The rows of A fall into 4 groups, and each row is roughly a mix of its group's hidden directions.
A:
[[-14 -31 -55  -7   1   3  31  25   9  24]
 [-30  -7  47 -17  23  11  14  10  21  41]
 [-52  13 -21  11  28 -16  31 -31   3   9]
 [-19  -8  -5  44  26  19  -4 -24 -49   0]
 [ 54   7  15 -16  19 -28 -34   9  23 -10]
 [ -1  22  17  35 -57 -21 -20  16   8  10]
 [ -5  27 -40 -46  -2   6 -23  18 -26  19]
 [ -2  41   8  37 -51 -18 -15  12  -7  -1]
 [-21 -53  10  -4   8  41  -4  -2  34 -13]
 [ 40   1 -38  15 -33  -9 -16 -23 -14 -32]
 [ 13 -27  36   9 -13  28 -54  -5 -18   7]
 [ 14   1 -31  40   5  20 -32 -40 -12 -21]
 [  6  33  58  -9 -21   5 -31 -10   5 -18]
 [ -5 -16  -7  37  27  28 -19 -20 -49   9]
 [ -2 -27  -9   6  67  -5 -19  13  14 -17]
 [ 51 -47  10   7  -4  21 -20  21  12  -8]
 [-32 -15  34  -7   0  27   9  39  34  23]
 [ 24   4 -40 -16 -41  17 -22  36  15  -5]
 [ 28   2 -32  -9 -43   2 -16  49   2   7]
 [-20  15 -40 -25  22 -24  11  17 -47   1]
 [  7 -34  50  34 -10   6  19 -14  20 -22]
 [-28   2  31   9  47  -2   9 -47   2  -7]
 [-33 -36  -7 -23  43  -7  19  28  12  17]
 [ 39  27 -10  14   2 -32  13  -7 -50  13]
 [ 57  12  10 -30  12 -11 -16   9  22 -32]
 [-16 -38  -4  -4   8  26 -14   4  61  -2]
 [  7 -24  -4 -41  54  22  21  -3 -17   1]
 [  9  20  65  10   8   3 -23 -19  15 -21]
 [-35   5  11 -29   9 -17  36  41  20  23]
 [-25 -17 -11  23  25   9  -4 -10  64   2]
 [ 60 -33  22  10 -13  18 -15  16 -11 -11]
 [ 38  -1  15 -25  38 -34 -22   5  31  -9]
 [  2  31 -42 -34   0  -9  -5  -2 -41  26]
 [  7  29  12  20   2 -24  28 -23 -56   2]
 [  3   5  12  -8  11  26 -28  31  60  -9]
 [ 38   2  -8 -31  26 -13  -9  26  23 -43]
 [-15  -8  43 -34  23  18  17  24  33  17]
 [-28 -26  23   9  36 -18  36 -33 -17   3]
 [-16  -8 -51 -46  12 -16  -4  30  -9   7]
 [ -8 -32 -63 -16   9  -6  12  24 -16   6]
 [  2  32  26  33 -44  -9 -29  15  19  11]
 [-29 -16  31 -36  30  13  35  21   6  20]
 [ 33  23 -36  10 -12 -15 -10 -31 -26 -36]
 [-35   3 -53  32  17  10   0  19  23  11]
 [ 26  28  53   7   0  20 -21 -25  23  -7]
 [ 15  15  58  12   4  10 -23 -29  17 -27]
 [ 35  25 -32  12 -13 -22 -21 -20  -2 -44]
 [ 14 -18  17 -23 -15  16 -29  54  -1 -29]
 [-12  17 -42 -42   8  10 -11   7 -44  16]
 [  6  18  19  39 -48 -19 -28  -4  -1  27]
 [ 44  12   1  -9  19 -40 -33  -7  27 -23]
 [-27   8  -2 -34  19 -40  40  21 -15  15]
 [-19 -11 -12 -33  12 -41  -5  41  31  15]
 [ 60 -14  16  -4 -21  13 -27  29 -14  -6]
 [-37 -20  18   0  29  -1  32 -49  -2  -9]
 [-28 -15  36 -26  26  10  19  37  18  25]
 [  4 -23  -5 -40  54  29  18 -12   2  -5]
 [-28 -13  40 -11  32  15   1  24  24  37]
 [ 22  -1  46  -4 -49   5 -15 -22 -14 -24]
 [-23 -23  -8  43  20   4 -17 -10 -52   3]
 [ -5 -18  -9  39  32  16 -17 -20 -50   6]
 [ 52 -20  38   4 -15  12 -31 -17 -12 -15]
 [ 27 -29  57 -21   0 -14 -10  27  14   3]
 [-23 -37 -13 -20   3  35 -13  -4  50   6]
 [ 67 -18   5   4   4  19 -13 -11 -30   4]
 [-17  -8   3 -18   6 -36  38  51   9  19]
 [  7  21  18 -49 -28 -24  28  10  31  -7]
 [  3   6 -15  29   0  49 -21 -36 -35   4]
 [  7   8  59   2 -38   9  26  -9  18  15]
 [ -6  28   8 -34 -24 -26  18  -4  48 -22]
 [ 36  16 -35  23 -33   1 -20  -8 -23 -33]
 [ 53  -9  -9 -15   4 -25 -28  -1  32 -28]
 [ -3  17   8  47 -48 -19 -29  -5   2  20]
 [ 28 -13  46  -4  15  24 -40 -30  -7  -5]
 [-32 -15 -11 -32  37  -2  26  13  -2  43]
 [ 44 -21  16 -23 -31  29 -32  23   6  -1]
 [ 26   3  47 -15   4  41 -23 -32 -10   4]
 [ 37 -31   6 -34 -30  14 -26  31  14  -3]
 [ 26   4 -36  29 -38  21 -16   4 -31 -23]
 [-21 -17  47 -21   8  19  15  24  24  36]
 [-26   5 -43 -10  21 -38  28  28  16   8]
 [ -6 -31 -58 -22   6  -6  15  27 -20  13]
 [  4  25  58  23   5   1 -22 -23  18 -25]
 [  6 -33 -38  -8  51  -2 -16  -6 -17 -25]
 [ 44 -28  14 -25 -29  13 -26  34   0 -10]
 [  8  24  15 -43 -20 -27  38   9  32  -9]
 [-37  -7  -1 -19  24 -50  22  31  13   6]
 [ 48   3   9   1 -17 -16 -38  17  38 -18]
 [-44  18 -50  -6   4 -16  26  10 -18  17]
 [ 19 -23 -18 -33  55  26   8 -11  -9 -15]
 [-26  -7  35  14  26 -10   9 -50 -12 -29]
 [  4  15 -46 -41   3 -20  -5  22 -36  14]
 [ -5  14   6  38 -59 -26 -18  14   5   8]
 [-31  14  43 -25  25  19  24  29  12  17]
 [ 28  37  -6   5  -6 -28  13 -16 -51  18]
 [-20 -17  33  11  55 -11  15 -34  -7  -3]
 [-10   7  47 -28  42  12   4  13  26  24]
 [ -1  38  12  28 -19  12  14 -58   1   4]
 [ 61 -11  31  -9  -3  16 -23 -15  19 -13]
 [-34  -1  -1  30 -35  53  -2  11  12  10]
 [ -8  -8   3 -36  22 -33  22  45  21  22]
 [ 14  21  61  21  -7   8 -17 -14  26 -18]
 [-31  -8 -66  -6  -6  -4  17  21  -2  17]
 [-30  15   3   4 -46 -26  25  29 -16  27]
 [ 17  51   3  10 -12 -34  13 -17 -39  15]
 [ 14 -19 -61 -21  21  15  -7  28   9  12]
 [-55  32 -19 -12  10  17   2 -33   7  21]
 [ 16 -18  -7 -45  50  26  18  -5  -8 -15]
 [-38  -7 -17   2  -3  59  29  12 -13  -7]
 [ 18  34  11  26  -2 -35  27 -22 -42   5]
 [ 19  33  55  15   5  12 -26 -13  26  -8]
 [ -8 -15   0  23  37  13   1 -15 -61  14]
 [ 25 -14 -39 -22 -20   3 -14  55   3   8]
 [-15 -20  17  38  25  11 -12 -19 -53   1]
 [-12 -46  -6 -28  -1  37 -20  20  34  -8]
 [ 15  23  -8 -39 -34 -15  20  14  46  -6]
 [ 18  29   6 -35 -36 -13  22  -2  42 -18]
 [ 16  39  12  51  -4 -22   9  -5 -17  32]
 [  8  29  58 -10   2  20 -24 -24  22  -9]
 [ -6 -15  -5  45  36  26  -3 -12 -44  11]
 [-25 -17   2  36  25  13  -8 -11 -56  10]
 [-23 -18 -34 -49  10  25  15  11  21  23]
 [-46 -19  -8   9 -11  35  32   7 -30  22]
 [ 25   7 -43 -24 -25  10 -19  45   2  18]
 [-45  11 -44  11   9 -34   7   5  26 -13]
 [ 50  31  10  -1  23 -25 -36 -19   1 -10]
 [ 43   8  38  46 -17 -12   9 -21   5   2]
 [ 48   6  24 -32  39   1 -21   4  24  -5]
 [-13 -21 -66 -14   8  -3  17  20 -13  19]
 [ 47 -42  14  -2 -10  32 -23  21   2  -9]
 [-15 -34 -17 -34  58  10  -4   6   8  -3]
 [ 12  13  54  19 -19   4 -22  -6  26 -35]
 [  3  26   9  43 -47 -18 -32   5  12   6]
 [-24  -3  13 -31  20 -35  32  40  16  16]
 [ 34 -16   7 -26 -22  36 -41  27  12  -1]
 [-10 -16 -51 -33   6  -9  15  14 -37  24]
 [-26   0  37  15  19  -3  26 -56  -4  -5]
 [ -2 -32  -9  51  22  20 -25   8 -32  12]
 [ 38   2  49 -16 -18  16 -12 -32 -18 -14]
 [ 31 -11  51 -12 -21   6 -22   3  38 -16]
 [-14 -22  -7 -27 -12  33 -25   2  55  10]
 [-26 -21 -13  -4  18  53 -24  -7  38   5]
 [ 37  27  20  -1 -28 -14  10 -13 -52   8]]

Here is one row of each group, with its name. Which group are the others in?
[ 20  23  52  11   6   7 -38  -7  19 -26]  H
[-38  21 -17   2  16 -17  35 -41 -23  18]  E
[-41  25 -58   5   5   3  22   6   9  13]  Z
[-39  -4 -18  13 -25  57  22   0  -3  -8]  N

[-21  20  46 -26  36   4  11  21  28  15]  N
[-18   8  25  21 -57   4  23 -23  18 -18]  H
[ 18 -29  39  46   0   7   9 -17  32 -13]  E
[ 26  23  18   9 -14 -32  20  -1 -56  -6]  E
[-10 -33 -14 -33  46   5  32 -14 -24   3]  N
[  3  -1 -31 -40   5  -5 -10  38 -48  -6]  E
[ 17  -8 -19  41 -23  28 -43 -25  -2 -18]  Z
[ 21   8 -24 -33 -24  17 -33  46  15   1]  H
[ 18   6 -39  -9 -33   2 -22  53   8   5]  H
[ 23  20 -30  18 -32 -25  -3 -22 -42 -21]  N
[-11  39  36  13 -18  18   6 -46  24   5]  H
